One turning vector, and how many ticks it has turned
The counts run from 0 to 685.
[-0.170,  1.742,  1.033,  0.390,  3.377, -0.407,  1.899, -0.335, -0.255,
 -0.380, -1.307, -1.119,  1.782, -1.190, -1.041, -0.164,  1.557,  1.121,
  2.804, -0.541, -0.705, -0.536, -2.249, -1.138,  1.824, -0.253,  1.582,
  2.039,  3.135,  0.141, -0.230,  2.689,  0.939, -0.966, -1.474, -0.594,
  2.484,  0.247, -2.454,  0.872,  1.275,  0.865, -0.060, -0.086, -0.811,
  1.819,  2.173,  0.450, -0.971] : 32
[-0.432,  2.674,  0.717, -0.063,  2.989,  0.241,  1.793,  0.266,  0.711,
 -0.575, -0.554, -1.579,  3.268, -0.892,  0.087, -0.418,  0.020,  0.712,
  2.629, -0.003, -1.425,  0.105, -2.935, -0.747,  1.496, -0.902, -0.174,
  1.433,  1.971, -0.573,  0.618,  2.938,  0.675, -0.321, -1.394,  0.230,
  2.624, -0.495, -2.083,  0.100,  0.239, -0.442, -0.596, -0.445,  1.203,
  2.607,  3.070,  0.292, -0.624] : 29
[ 0.610,  0.314, -0.042, -0.306,  1.959, -0.902,  2.763,  1.685,  0.010,
 -0.684, -1.703, -0.383,  0.825, -0.545, -0.466, -0.399, -1.095, -0.510,
  2.903, -0.655, -0.194,  2.182, -2.451, -2.630,  0.180,  0.612,  2.690,
  1.644,  0.242, -1.005,  1.444,  0.224,  1.045, -0.426, -0.716,  0.220,
  2.920,  1.025, -3.785, -1.091, -0.670, -0.720, -0.399,  0.036,  1.356,
  1.612,  3.221,  0.005, -0.534] : 492
[-0.179,  0.234, -0.178, -0.226, -1.797,  1.535,  1.673,  3.214, -2.760,
 -0.569,  0.757,  0.518,  0.165,  1.090,  0.232,  0.053,  2.441, -0.106,
  1.600,  0.509,  0.811,  0.746, -0.990, -2.998,  0.908,  0.220,  2.356,
  1.647, -3.291, -0.331,  2.731, -0.924,  1.341,  0.931, -0.711, -0.235,
  0.672, -0.261, -2.103, -1.645, -0.328, -2.151,  0.567, -0.518,  1.892,
  0.962,  1.514, -0.886,  2.656] : 603
[-0.649,  1.047, -0.720,  0.407, -0.935,  1.777,  1.051,  2.088, -2.858,
 -0.010,  2.736,  0.625,  0.218,  0.575, -0.403, -0.712,  3.579,  0.448,
  0.278,  1.518,  0.538, -0.655, -0.547, -2.047,  3.117,  0.199,  1.430,
  3.051, -2.263, -1.249,  2.150,  1.706,  1.004,  0.550,  0.638, -1.714,
 -1.139,  0.188, -0.847, -0.712,  1.278, -0.698, -0.826, -1.084,  2.112,
 -0.036,  0.834, -1.451,  2.174] : 60
[-2.723,  1.975,  0.175,  1.191, -0.921, -0.957,  1.058,  1.817, -2.448,
 -0.796,  3.039, -1.223,  1.137,  1.855,  0.383,  0.200,  1.171,  1.423,
  2.873, -0.613,  1.753,  1.287, -1.016,  0.088,  1.515,  3.781,  0.639,
  2.005, -0.296,  0.578,  2.624, -0.853, -1.481, -1.910, -1.324, -1.379,
 -2.353, -0.585, -2.386, -0.481, -0.098, -0.074, -1.334, -0.271, -0.075,
 -1.051,  2.053, -0.932, -0.568] : 450
[-0.430,  2.595,  0.503,  1.296,  1.619,  1.027, -0.799,  0.640, -0.903,
 -0.805, -1.407, -0.976,  0.781,  2.949,  0.967,  0.539,  1.928,  1.938,
  1.200,  1.319, -0.969,  0.282, -1.908, -3.222,  1.396, -0.796,  3.492,
  1.082, -0.162, -1.581,  1.863, -1.012,  1.646, -0.297, -0.908,  1.466,
  1.742, -1.767, -0.956, -1.556, -0.104, -1.860,  2.160, -0.835,  0.890,
  1.027,  2.040, -1.196,  1.846] : 137
[-2.265,  1.723,  0.071,  1.346, -0.006, -1.790,  0.741,  0.155, -1.598,
 -0.520,  2.575, -0.530,  0.584,  3.430,  0.366,  1.302,  0.577,  0.247,
  1.270, -0.172,  0.160, -0.304, -1.607, -1.826,  1.493,  3.464,  1.016,
  1.963, -1.128, -0.140,  2.011, -0.003, -1.670, -1.601, -2.053, -1.809,
 -1.928, -0.593, -1.645, -0.786, -0.541, -0.693, -0.614, -0.365,  1.348,
 -1.002,  3.455, -0.539, -0.760] : 447
[-0.506,  0.283, -0.581,  1.246,  1.221, -0.885,  3.316,  2.797, -0.606,
 -1.120,  0.494,  0.050, -0.779,  3.776, -0.647,  1.505,  0.925, -0.309,
  0.145, -0.116,  0.450,  0.352,  0.550, -3.411,  0.597,  1.096,  3.415,
  2.628, -0.453, -0.948,  1.978, -1.718, -0.188,  0.128,  0.665,  0.336,
  0.860, -0.107, -2.385, -2.152, -3.114,  0.544,  1.383, -0.436,  0.806,
  0.261,  0.534, -0.772,  1.559] : 346
[-0.738,  1.361, -0.044, -0.062,  3.937, -0.977,  1.338, -0.827, -0.260,
 -0.317, -1.263, -0.756,  1.109,  1.684, -1.749,  1.135,  2.543,  1.128,
  2.649, -1.126, -1.634, -1.715, -0.827, -2.068,  1.659, -0.368,  2.938,
  2.755,  2.091,  0.233, -0.197,  1.255,  0.819, -1.099, -2.130, -1.121,
  1.881,  0.118, -2.074,  0.150,  0.392,  0.067,  0.261, -0.066, -1.543,
  1.768,  2.068,  0.364, -0.312] : 232
[-1.703,  2.363,  2.632,  1.881,  0.969, -0.978,  0.117, -0.656, -2.435,
 -0.885,  0.925, -1.542,  0.324,  2.167,  2.308,  0.836,  0.525,  1.673,
  0.428,  1.339,  1.469, -1.193, -2.161, -2.240,  1.408,  3.158,  2.835,
 -0.222,  0.302, -0.352,  1.756, -1.086, -0.623, -2.144, -1.839, -0.038,
  0.194, -1.329, -1.042, -0.940,  0.482,  1.173,  1.451, -1.063,  0.476,
 -1.575,  2.643, -1.496,  0.032] : 192
[ 0.719,  0.907,  0.719, -0.595,  1.432, -0.924,  2.816,  1.302, -0.349,
 -0.939, -1.429, -0.482,  0.491,  0.008,  0.176,  0.391, -0.522, -0.380,
  3.779, -0.800, -0.150,  1.822, -2.472, -2.578, -0.289,  0.797,  2.872,
  0.998,  0.804,  0.292,  1.428, -0.190,  1.248, -0.797, -1.551,  0.410,
  3.225,  0.687, -3.561, -0.848, -0.527, -0.896, -0.076,  0.086,  0.422,
  1.464,  3.158,  0.185, -0.853] : 491
[-0.779,  0.493,  2.218,  1.619, -1.968, -0.168,  3.010,  2.686, -2.509,
 -1.177,  2.071, -0.506,  0.307, -0.270,  1.624,  0.226,  0.609,  0.164,
  1.976,  1.130,  2.416,  1.851, -1.228, -2.089,  1.205,  2.797,  2.307,
  0.854, -0.437, -0.128,  2.449, -1.037, -0.372,  0.137,  0.139,  0.348,
  0.605,  0.117, -2.362, -1.600, -0.409,  1.278,  0.415, -1.159,  1.349,
 -1.378,  0.921, -1.942,  1.213] : 1
[-1.448,  2.177,  0.003,  0.348,  3.213,  2.437,  0.349,  0.851, -2.751,
  1.155,  0.826, -1.525,  1.396, -0.744,  1.591, -0.987,  2.908,  2.494,
 -0.166,  2.050,  0.664, -2.598, -1.837, -0.250,  1.675,  0.668,  0.156,
  0.966,  0.802, -2.152,  0.842,  1.862,  0.369, -1.253, -0.780, -1.163,
  0.171, -0.769, -0.578,  0.334,  2.076,  0.150, -0.078, -0.390,  0.864,
  0.718,  3.104, -0.085,  0.767] : 119
[-0.593, -0.530, -1.362,  1.007, -0.143,  1.269,  0.858,  1.864, -3.100,
  0.309, -0.165,  1.198, -2.062,  1.381, -0.353,  0.064,  2.735,  1.068,
  0.004,  0.266,  0.838, -0.430, -1.102, -2.926,  1.554,  1.011,  3.221,
  1.898, -1.251, -0.762,  2.724, -1.153,  1.654, -0.195, -0.937, -0.694,
  0.428, -0.950, -2.879, -1.338, -0.289, -0.866,  1.797, -0.093,  1.111,
  0.458,  2.614,  0.403,  1.964] : 599
[-1.014,  1.648, -1.625,  0.932,  2.147, -1.834, -0.121, -0.068, -0.270,
 -1.069,  0.649,  0.148,  0.484,  2.093, -1.867, -0.608,  1.803, -0.281,
  0.969, -0.343, -1.388,  1.251, -1.467, -2.309,  3.111,  1.420,  2.410,
  3.513, -0.813, -1.768,  1.392,  1.595,  0.262, -1.205,  0.137, -2.534,
 -1.170,  0.610, -1.880, -0.898,  1.712,  0.012, -1.799, -0.722,  1.367,
 -0.671,  2.452, -1.032, -0.650] : 243
[ 0.173,  2.070,  2.247, -0.251, -0.072,  2.777,  2.732,  2.799, -2.696,
  0.365,  0.986,  0.450,  1.863,  0.632,  2.732,  0.273,  0.230,  1.380,
  2.245,  0.491,  1.669, -0.775, -1.852, -1.088,  0.887,  0.628,  0.826,
 -0.472, -0.233,  0.567,  2.416,  1.181,  0.964,  0.063,  0.300,  1.602,
  2.120, -0.273, -1.351, -1.020, -0.348, -3.168, -0.019, -0.498,  0.733,
  2.276,  2.689, -1.012,  0.650] : 210
[-1.674,  1.067,  0.005,  0.371,  1.113,  0.659,  2.797,  2.593, -3.839,
  0.071,  3.073, -1.674,  0.514,  0.509,  1.781,  0.057,  2.338,  0.760,
 -0.738,  2.004,  2.238, -1.757,  0.101, -1.541,  0.158,  2.570,  0.933,
  1.337, -1.381, -1.265,  1.684, -1.174, -1.495, -0.796,  0.051, -1.759,
 -1.322,  0.434, -0.369, -1.114,  0.053,  1.399,  0.146, -0.666,  0.985,
 -0.900,  1.424, -1.099,  1.696] : 458
[ 0.061,  2.249,  1.024,  0.294,  2.420, -1.002,  4.115,  0.556,  0.153,
 -1.873,  1.656, -1.132,  2.895,  1.822, -0.762,  1.761,  2.620, -0.643,
  0.987, -0.027, -1.395, -1.645,  0.448, -2.180,  1.268, -1.171,  2.014,
  2.521,  0.926, -0.131, -0.554,  2.539, -0.743,  0.226,  0.142, -0.896,
  1.567,  1.663, -0.544, -0.883, -0.378,  1.085, -0.773, -1.527, -0.124,
  1.398, -1.068, -2.460,  0.638] : 624
[-1.510,  1.952,  1.182,  2.175,  0.205, -0.310,  0.142,  0.548, -1.417,
 -0.683,  0.552, -1.280,  0.148,  1.102,  2.259,  0.181, -0.317,  1.697,
  0.207,  1.381,  1.362,  0.147, -2.697, -1.954,  1.459,  2.893,  1.851,
  0.073,  0.389, -1.250,  2.421, -1.817, -0.218, -1.364, -1.384,  0.722,
  0.171, -2.410, -2.126, -1.197, -0.921,  0.362,  1.404, -0.651,  1.982,
 -0.854,  3.273, -0.599,  0.714] : 194
[-1.430,  1.132, -1.382,  0.267,  1.932, -0.299, -0.861,  0.503, -3.065,
  0.641, -0.190,  0.303, -0.955,  2.428, -1.160, -0.189,  3.301,  2.108,
  1.983, -0.698,  0.401, -0.643, -1.089, -1.246,  2.545,  1.988,  3.248,
  2.335, -0.140, -0.450,  2.133,  0.272,  0.752, -2.167, -0.734, -1.810,
 -0.798, -0.382, -2.379, -0.150,  1.055, -0.877, -0.082,  0.343, -0.930,
 -0.360,  3.363, -0.523, -0.720] : 49
[-1.150,  0.337,  0.296, -0.156,  0.438,  1.633,  2.028,  2.630, -3.602,
  0.401,  2.115, -1.371,  0.136, -1.187,  1.771, -0.512,  1.537,  1.109,
 -0.339,  2.388,  2.053, -0.993, -1.996, -1.512, -0.721,  2.720,  0.522,
  0.233, -2.411, -1.357,  1.811, -1.052, -0.315, -0.769, -1.549, -1.672,
 -0.369, -0.228, -1.809, -0.817,  0.197,  0.531,  0.523, -0.351,  1.859,
  0.243,  3.682,  0.477,  1.544] : 657
[-0.559,  2.215,  0.866, -0.768,  1.990,  1.657,  1.305,  0.871, -3.560,
  0.719,  1.466, -1.712,  1.979, -1.671,  1.839, -1.513,  2.702,  1.604,
  1.469,  1.506,  1.570, -1.502, -1.838, -0.266,  1.326,  1.055,  0.364,
  0.417, -0.551, -0.737,  0.910,  2.392,  0.243, -0.981, -0.183, -1.351,
  0.223,  1.020, -0.452,  0.168,  3.140,  0.124, -1.598, -0.557,  0.302,
  0.713,  2.647, -1.185, -0.160] : 116
[-0.328,  1.987,  2.554,  0.896,  0.847,  1.657,  3.585,  2.492, -3.419,
  0.401,  1.806,  0.249,  0.757,  2.220,  3.522,  1.175,  0.555,  1.139,
 -0.397,  0.709,  2.134, -2.268, -0.413, -1.472,  0.364,  1.822,  1.666,
 -0.741,  0.264, -0.096,  1.898,  0.310, -0.223, -0.924,  0.871,  1.341,
  1.107, -0.053, -0.576, -1.496, -1.595, -1.218,  0.725, -1.057,  0.023,
  0.650,  1.978, -1.242,  0.479] : 9
[-1.298,  0.187,  0.015,  1.320, -0.389,  0.177,  3.042,  2.205, -3.606,
  0.068,  3.225, -0.416, -0.333, -0.831,  0.642,  0.026,  2.136,  0.801,
 -0.786,  1.446,  2.516, -1.470, -0.573, -1.187,  1.589,  2.932,  1.017,
  2.097, -0.957, -0.016,  1.719,  0.397, -1.095, -0.666, -0.731, -2.219,
 -1.273,  0.290, -1.963, -0.737,  0.127,  1.899, -0.163, -0.743,  1.346,
 -1.313,  1.585, -0.801,  1.389] : 456
[-1.447,  2.639,  0.666,  0.717,  4.462, -0.410,  2.471,  0.172, -0.812,
 -0.284,  1.456, -2.629,  3.141,  0.677,  1.071,  0.416,  1.251,  0.656,
 -0.553,  1.599, -0.265, -2.593, -1.105, -0.378,  0.539,  1.185, -0.478,
  1.291,  1.553, -1.620, -0.134,  1.899, -2.050, -1.687, -1.377, -1.559,
  0.254, -0.051, -0.409,  0.248,  0.088,  1.876, -0.557, -0.521,  0.616,
  1.044,  2.646, -0.020, -0.167] : 373
[-2.235,  2.000, -0.291,  0.935, -0.921,  0.853,  0.615,  0.193, -1.014,
 -0.679,  2.138, -1.128,  2.036, -0.344, -1.724,  0.408,  3.807,  2.196,
  1.392,  0.194, -0.980, -0.454, -1.127, -0.616,  3.510, -0.344,  0.438,
  3.814,  0.664,  0.179,  1.336,  1.208,  0.190,  0.602, -2.146, -1.696,
 -0.501, -1.825, -1.991,  0.390,  1.000,  0.469,  0.264, -1.325,  1.011,
  0.818,  0.122, -0.657,  2.377] : 523
[-0.302,  1.829,  0.987, -0.463,  1.776, -0.280, -1.441, -0.262, -1.826,
 -0.921, -0.486, -1.793,  0.454,  0.854,  1.045, -0.424,  1.954,  1.371,
  2.232,  0.988, -0.127,  0.772, -2.382, -3.524,  0.841,  1.083,  3.859,
  0.194, -1.721, -1.583,  1.827, -1.064,  0.790, -1.726, -2.120, -1.061,
  0.850, -0.135, -0.978, -0.866,  2.420, -0.836,  0.107, -0.947,  0.656,
 -0.680,  2.865, -1.402,  0.389] : 588
[-0.407,  0.447, -0.012,  0.010,  2.074, -0.609, -0.254, -1.126, -2.000,
 -0.629, -0.992, -1.734, -0.187, -0.465,  0.168,  0.149,  2.242,  0.608,
  0.873,  1.528, -0.373, -0.795, -2.413, -4.097,  0.834,  1.345,  3.674,
  1.191, -1.091, -1.630,  0.564, -0.078,  1.224, -1.333, -3.000, -2.509,
  1.001,  0.038, -1.869, -0.221,  2.312,  1.323,  0.740, -0.424,  0.681,
 -0.377,  3.479, -0.085,  0.362] : 585
[ 0.581,  0.591,  0.942, -0.084,  2.456, -0.798,  2.596,  1.286, -0.478,
 -0.869, -1.926, -0.904,  0.683,  0.949, -0.052,  0.423, -0.355,  0.503,
  3.599, -1.126,  0.184,  1.347, -1.756, -2.430, -0.553,  0.566,  3.507,
  0.922,  1.317, -0.602,  1.235, -1.116,  1.271, -0.873, -0.950,  1.037,
  3.287,  0.558, -3.482, -1.034, -0.565, -0.621,  0.635,  0.132, -0.625,
  1.495,  3.030,  0.150, -0.533] : 490
[-0.888,  1.748,  1.935,  0.756,  1.794,  2.750,  1.539,  0.844, -3.216,
  0.709,  0.352, -1.238,  1.249, -0.185,  1.873,  0.305,  3.002,  2.849,
  0.117,  1.829,  1.287, -2.508, -1.087, -1.075,  1.135, -0.305,  1.458,
  0.268,  1.951, -0.527,  0.906,  0.990,  0.884, -0.532, -0.770,  0.362,
  2.075, -1.602, -0.626, -0.074,  0.044,  0.386,  1.762, -0.468, -0.472,
  1.395,  1.520, -0.518,  2.089] : 668
[-0.049,  1.489,  0.546,  0.987,  0.991,  0.808,  3.994,  2.134, -1.000,
 -1.770,  2.276, -1.554,  1.786,  0.368,  0.075,  0.894,  3.573,  0.913,
  0.547,  1.116, -0.519, -0.325,  0.972, -2.052,  0.879, -1.278,  1.967,
  3.175,  0.777, -0.971,  0.590,  0.325, -0.388,  1.380,  1.049, -0.362,
  1.307, -0.116, -0.552, -1.141, -0.766,  1.998,  1.077, -1.423,  0.323,
  1.081, -2.001, -2.111,  2.683] : 75
[-0.220,  1.512,  2.410,  0.354,  0.078,  1.661,  4.291,  3.126, -2.105,
 -0.029,  1.197, -0.276,  2.410, -0.406,  2.345,  0.558, -0.068,  1.572,
  2.285, -0.193,  2.282, -0.570, -1.097, -0.003,  0.300,  0.927,  0.217,
  0.203,  1.420,  1.219,  2.001,  0.274, -0.033,  0.089, -0.112,  1.605,
  2.314, -0.009, -1.967, -0.453, -1.664, -0.878,  0.496, -0.132,  0.215,
  2.324,  1.415, -0.520,  0.592] : 14
